(in the rows, 128 means zero)
First come named turns, each shown by rows before and after it. For each pair of rows after them, which turns, in which order, take the first row to the second? The first pair is done for you.
R:
[125 143 122  98 110 139 141 104 141] -> [118 135 144  94 111 135 148 128 141]
[147 123 106 136 126 140  75  66 144] -> [136 132 121 100 143  74 132  86 179]
[131 120 120 132 138 141 104 113 125] -> [129 130 115 121 141 116 125 108 139]
[117 103 109 113 140 150 149 138  89] -> [122 111  91 116 137 150 146 121  92]
J:
[ 97 177 125 125 116  94 180 120 184] -> [ 81 158 162 124 119 110 187 166 164]
[ 93 142 160 161  95 172  66 137 124] -> [118 146 149 167  92 158  53 107 143]
[108 137 155 102 114 103 163 183 116] -> [162 122 170 114 112  88 130 170 146]
[131 110 145 125 129 108 130 118 155] -> [119 122 126 123 127 104 141 103 152]
V:
[104 112 100 130 144 176 132 129  63] -> [138 104 110 148 133 185  89 113  83]
[104 127 174 121 116 123 126 157 152] -> [ 90 128 161 117 128 128 149 165 136]
[125 114 155 122 148 122 123 169 123] -> [126 110 151 125 150 125 123 170 115]
[159 125 133 116 120  91 158 146 140] -> [155 123 125 116 127  97 164 149 127]
M:
[ 98 149 110 133 112 139 125 117 126] -> [123 130 111 140 118 158 110 119 109]
[111 144 125 125 137 161 137 137 135] -> [118 148 115 130 135 159 133 119 140]
[134 125  92 105 127 117 153  93 116] -> [153  95 110 114 135 145 142 119  95]
[180  95 112 141 159 157 106 102 106] -> [ 98 108 164 108 157 128 166 172 104]
Now pairs of rows:
(two turns a pair)
[171 131 163 148 117 141 116 150 132] -> [138 148 171 130 113 116 146 159 146] => V V
[ 94 175 100 116 122 109 182 136 138] -> [165 120 176 134 121 105 130 176 168] => J J
[121 166 106 127 132 142 170  98 142] -> [111 135 157 136 130 181 150 152 115] => R R
[ 88 149 111 132 124  84 140 107 131] -> [133 111  92 154 144 132 116 102  89] => V M
[112 172 101 121 105 103 118  82 158] -> [ 94 168  80 114 124 123 149  91 118] => V V
[ 33 194  75 124 103 186 149 123 112] -> [ 81 120 173 139 107 218 100 210 106] => J V
[144 111  98 158 110 169  73 125 125] -> [138 143 105 137  98  97  97 108 188] => V R
[119 140  98 119 124 117 134 141 159] -> [149 123  99 123 135 119 127 140 157] => M R
[143 128 149 131 100 136  79 140 146] -> [130 155 131 105 106  90 120 126 169] => J R
[108 129 135 122 150 168 115 170  72] -> [167 122 174 131 132 123  73 154 140] => J V
[102 132 132 131 121 156 137 147 104] -> [107 151 104 123 124 127 156 115 124] => R R
[149 124 162 141 109 116 100 133 157] -> [121 143 155 117 117  92 139 139 160] => J R
[122 181 127 119 107  83 123  81 147] -> [ 78 160 164 108 121 114 159 151 103] => V J
[127 130 147 122 135 104 126 125 155] -> [133 124 141 142 128 138  91 118 138] => R R
[140 108 164 147 116 133 106 128 156] -> [124 104 171 143 117 139 117 148 146] => R M
[172 107 126 136 129 129 117 117 120] -> [140 125 121 114 139  97 167 126 126] => J R
[ 69 154 143 128 117 143 145 142 122] -> [ 82 157 104 136 126 161 139 111 103] => V R
[115 177 125 152 139 126 138 116 162] -> [150 148 112 168 155 160 116 116 129] => V M
[111 143  90 114 139 140 174 126 126] -> [155 124  86 140 137 164 129 112 124] => V V
[115 140 128 134 132 157 124 109 110] -> [ 95 146 145 125 128 142 133 120 121] => J M
[153 138 168 109 120  95 122 163 177] -> [164 159 115 131 107 125  82  99 170] => R J
[107 126 158 123 122 117 138 153 132] -> [113 113 141 129 134 144 144 153 104] => V V
[120 152 122 115 109  90 127  97 167] -> [ 89 127 172 113 112 115 137 162 136] => J J
[116 137 124 148 120 159 129 119 112] -> [ 99 142 141 141 116 141 146 132 125] => J M
[120 114 153 132 120 142 133 164 125] -> [143 142 104 135 117 116 125 101 148] => J J
[112 148 112 112 142 103 153 108 136] -> [142 115 162 122 139 107 125 145 149] => R J
[120  96 108 130 159 180 147 148  78] -> [124 123  80 107 164 124 188 118 111] => R R
[100 134 142 137  99 169  93 134 124] -> [ 78 154 126 125 105 157 122 130 119] => R J
[141  85 169 134 114 170 111 164  87] -> [114 103 190 111 112 121 145 182 120] => J M
[113 123  90 121 147 147 137 122 104] -> [121 117 100 132 145 159 118 128 102] => V J
[106 162 164 120 141 102 143 109 157] -> [138 114 189 131 158 139 125 144 126] => M M
[ 95 123 148  96 140 111 161 163 123] -> [118 125 150  96 139  84 159 145 151] => M R
[136 133 114 117 129  87 146 117 150] -> [154 118 138 124 122  93 123 133 156] => R J
[128 153 133 135 114 117 131 128 163] -> [131 130 152 137 122 132 130 161 145] => M M
[160 127 141 127 124 131  77 111 124] -> [118 154 160 103 116  91 111 129 150] => V V
[ 99 152 137 109 122  93 165 134 147] -> [153 114 173 137 111 122  98 139 157] => R J
[135 152  84 109 133 100 151  91 123] -> [163 101 114 123 150 148 134 134  83] => V M
[145 128 154 121 123 108 113 139 149] -> [119 133 142 109 137 110 150 153 127] => V V
[109 114 138 126 129 127 153 166  79] -> [160 100 169 131 121 100 118 158 126] => J V
[149 119  93 151 124 146  94 125 125] -> [146 136 115 131 123  91 115 130 173] => V R
[108 132 129 135 134 155 134 150 109] -> [146 123 129 145 129 159 105 133 125] => V J
[189 118  85 146 156 141  95  83 149] -> [123 109  90 135 171 188 143 140  74] => J M
[129 136  71 134 124 161 124  96 115] -> [159  86 133 138 133 171 106 150 116] => M J
[121 128 119 114 141 121 155 128 117] -> [147 117 116 127 141 139 129 118 116] => V V
[129 129  89 113 157 139 111 105  88] -> [114 135  96 114 149 147 107 110  85] => V J
[117 131 106 124 131 128 150 113 121] -> [136 121 108 138 129 140 128 104 122] => V V
[103 155 150 122 109 103 137 128 161] -> [156 137 134 125 124  99 124 112 169] => M R
[ 89 161  81 151 107 173 106  76 105] -> [185 106  82 157 144 168 101  81 103] => R M
[151 104 153 126 131 134 111 134 119] -> [107 126 144 110 135 119 149 141 114] => M V
[ 90 154 151 105 119 125 120 144 132] -> [103 154 128 123 111 149  90 114 123] => R M
[144 111 166 160 151 144 104 164 154] -> [122 153  87 163 147 153 110  97 139] => R J
[ 91 142 152 146 119  98 137 170 172] -> [ 84 125 113 143 147 138 166 178 105] => V V
[124 102 140 114 151  87 152 165 142] -> [143 108  85 155 131 149  87 106 114] => R R
